Each path is a new rotation, seen through one point. The rows after it are directions, each followed by how far the rotation turns it, in deg/step (0 if it stays put).
Each turn is a multiple of 5 degrees from 10 to 175, or 0.
Each row of a path follows its step; steps can be skipped.

step 2: [ -3.4  10.9  17.5  16.7  -6.6  34.0 -28.7   1.9  -4.9   3.0  12.4 -11.4
 -12.5 -12.3  11.8   9.3 -11.4 -14.3 -13.5   4.5 -16.1   9.8   4.1   1.3
  11.4  14.4   1.5   1.7  -4.2   0.9  16.5  -8.3   7.6  13.3  -7.6 -12.5
  15.0  22.1  13.6  13.9   0.6  -7.1  28.9]
step 6: [-24.8   3.3  -9.6  13.8   4.0  25.3   1.2  18.1   6.5 -21.0  -3.2  -0.6
  -6.2 -20.7  10.9   9.4  -0.4  -8.3  -1.5  -9.1 -19.0  -7.6  26.8  -9.1
  13.1  -5.0 -27.5 -14.8  -9.8  -1.5 -10.7 -28.4   9.8 -20.5   1.8   1.0
   6.9   0.7 -21.7  -3.0   5.3   5.9   1.8]
step 14: [ 15.4   2.8  15.8  19.7  -1.0  27.8 -32.0  -7.6 -19.3 -27.4   1.9 -16.5
 -11.4   7.8   0.4 -10.8 -19.1  18.8 -18.2 -11.0  -5.6  -5.6   6.6  10.3
   1.8 -21.5  -3.2  13.3   2.5  -4.0   2.2   5.3  11.6   5.3  -9.1  -0.7
   7.0  -1.2 -14.6   3.3   2.3 -14.6  17.5]
step 15: [-13.6   7.9 -18.0   4.7  -5.9  19.6  -3.0  20.0  24.0  -5.2   0.0 -10.1
 -15.4  -5.1  -2.8  -2.6 -15.6  23.6   0.5  -3.9 -14.9  -3.4  17.7  14.2
   0.5  18.8 -19.7  25.6 -11.0  -1.1 -13.3  -5.8  -2.8 -23.6   1.6  17.8
  18.6   2.8 -16.6   0.1  13.0  -3.5  13.7]
step 22: [ 14.8   7.3  -1.0  11.5  -2.9  16.2   3.4 -21.1  15.1 -15.6 -18.9 -14.6
  11.2   0.6  31.7  -5.2   6.7 -11.9  -8.1  21.7  -4.2  -5.9  21.9 -23.5
   5.0  -7.9  13.2 -17.5 -24.6   0.7  -6.9  -4.7  11.9  -8.2  11.3   8.8
  16.3  -4.1 -20.7  -9.7   0.6   1.0  -3.5]
step 24: [ -1.8  17.2 -12.8   5.5  27.3  32.5 -24.2  11.6  18.1  -6.2   9.6   0.8
  -9.1  -4.9   1.3   1.8  -5.5   1.8   6.7  -3.1 -26.3  -4.6  17.5  11.5
   9.9  17.0 -23.3  10.6  -6.9   0.0  22.5  -7.5  11.3  -8.1  -0.5  -8.0
  -7.3   8.1 -14.9  12.6 -13.1  -8.1  16.2]
step 26: [ 13.1   5.2  -5.4   4.5 -28.1  18.2  -4.7  15.6  -5.0 -28.3   0.5 -10.1
  11.8   7.3  19.2 -14.1 -31.2  12.3  -3.0  -1.5   7.1  -5.0  10.6   8.9
   3.8   6.3   7.9  18.3   4.9  -2.2 -22.3  13.0   6.0  -0.1   5.2   8.0
  31.1  22.3   5.8  -4.1  -3.1  -1.0  12.6]
step 30: [ -9.3  13.4  -1.6  14.8  -3.1  18.4 -13.3 -19.4  12.6 -11.2  21.1  -1.4
  -1.7   2.9  26.6  11.4 -17.1   8.0  -6.0  11.2 -21.1  -7.5   5.6  11.4
  17.1   5.7 -22.8   9.1  -2.8 -28.2  27.0   3.1   3.4  -4.0   2.2  15.2
  -5.3  10.6   5.5   2.9  -6.9 -16.7  18.4]
step 31: [ 13.6  19.9  -9.5   6.1 -20.2  16.9  -8.5 -12.0  -2.3 -18.7  -9.6   1.7
   4.3   5.5  24.2 -10.9 -22.4  17.0  -5.4  10.7   6.1 -13.2  16.9  14.0
 -19.0  -5.4  19.1   9.0 -11.5 -13.4 -11.2   6.2   2.1 -16.8   3.1  17.1
  15.0   7.5 -28.2  -3.0  -0.4   6.0  -8.9]
Speeds:
[ -8.4  -1.2 -10.3   0.8   2.8  -3.7  -1.1   0.0   6.8   2.5  -2.5   4.6
  -0.1  -6.3   3.4  -8.2   2.2   0.8  -0.3   2.8  -1.4  -2.5  -5.5   1.1
   1.7  -0.7   6.0  -0.4  -2.5  -4.4   5.7  -4.7  -2.0  -1.9  -2.1   6.9
  -3.8  -2.2  -7.9  -5.8  -4.3  -1.3   1.1] -> 120
[  0.3  -0.7   5.8   1.6  -2.9   6.7   1.1  -7.6  -6.2   0.1  -1.0   2.4
  -0.8   2.9   7.5   2.3   2.6  -3.4  -1.4  -3.5  -1.2  -3.3  -3.0  -0.4
  -0.3  -9.8  -1.8  -4.2  -1.6  -0.7   0.4  -4.9  -4.1  -0.3   5.2   1.4
  -5.4  -7.3  -4.7  -1.1   3.7 -11.8  -1.3] -> 130
[-5.5 -1.7 -3.5  0.7 -0.3  3.7 -2.4  4.2 -2.1  4.7 -6.6 -1.7 -7.0  2.3
 -7.6  3.1  4.0  1.3  1.0 -7.5 -6.0  1.6 -2.6 -0.6 -8.0  0.7 -6.1  0.5
 -6.4  5.6  1.7 -5.9  1.8  1.1 -8.2 -5.1  1.3  1.1 -5.7  1.3  2.4 -1.1
  4.3] -> 80
[ 5.7  1.5 -5.7  1.0  4.1 -2.5  3.6  5.0  0.5 -3.5 -7.4 -2.7  0.9  4.5
  0.9 -5.8 -2.6 -2.3 -1.3 -3.9  0.8 -6.0 -2.7  7.5 -4.9 -0.2 -1.4 -0.5
  3.8 -2.2  2.4  3.8  3.1 10.0  6.6 -1.7 -1.8  7.5 -2.6  4.8 -2.3 -8.1
  0.2] -> 155
[ -3.9  -1.9  -3.8  -7.0   4.0   6.9   3.7   0.6  -3.3  -0.5  10.9  -8.6
  -2.9   1.4  -1.0  -3.6  -1.6  -1.4  -1.1  -2.6  -0.5   3.6  -4.7  -0.6
   3.5   6.3 -11.0  -2.2  -2.1  -5.6  -3.7   0.5   0.5   1.0   1.6   6.3
  -3.9   0.2  -2.5   0.3  -3.0   0.7  -5.8] -> 120
[ -4.3   1.7   9.7   4.3   0.8   1.5  -2.5   1.8   1.3   1.3   4.2   4.6
   4.3  -0.4  -1.5  -2.1  -2.0  -6.9   1.6  -4.5   0.0  -3.5   4.4  -1.5
   0.1  -0.3   0.6  -1.3  -5.0  -1.2   9.7  -2.9   7.2   1.7  -2.3   0.2
 -11.4   5.8   1.1   6.2  -2.7   4.8  -4.9] -> 65
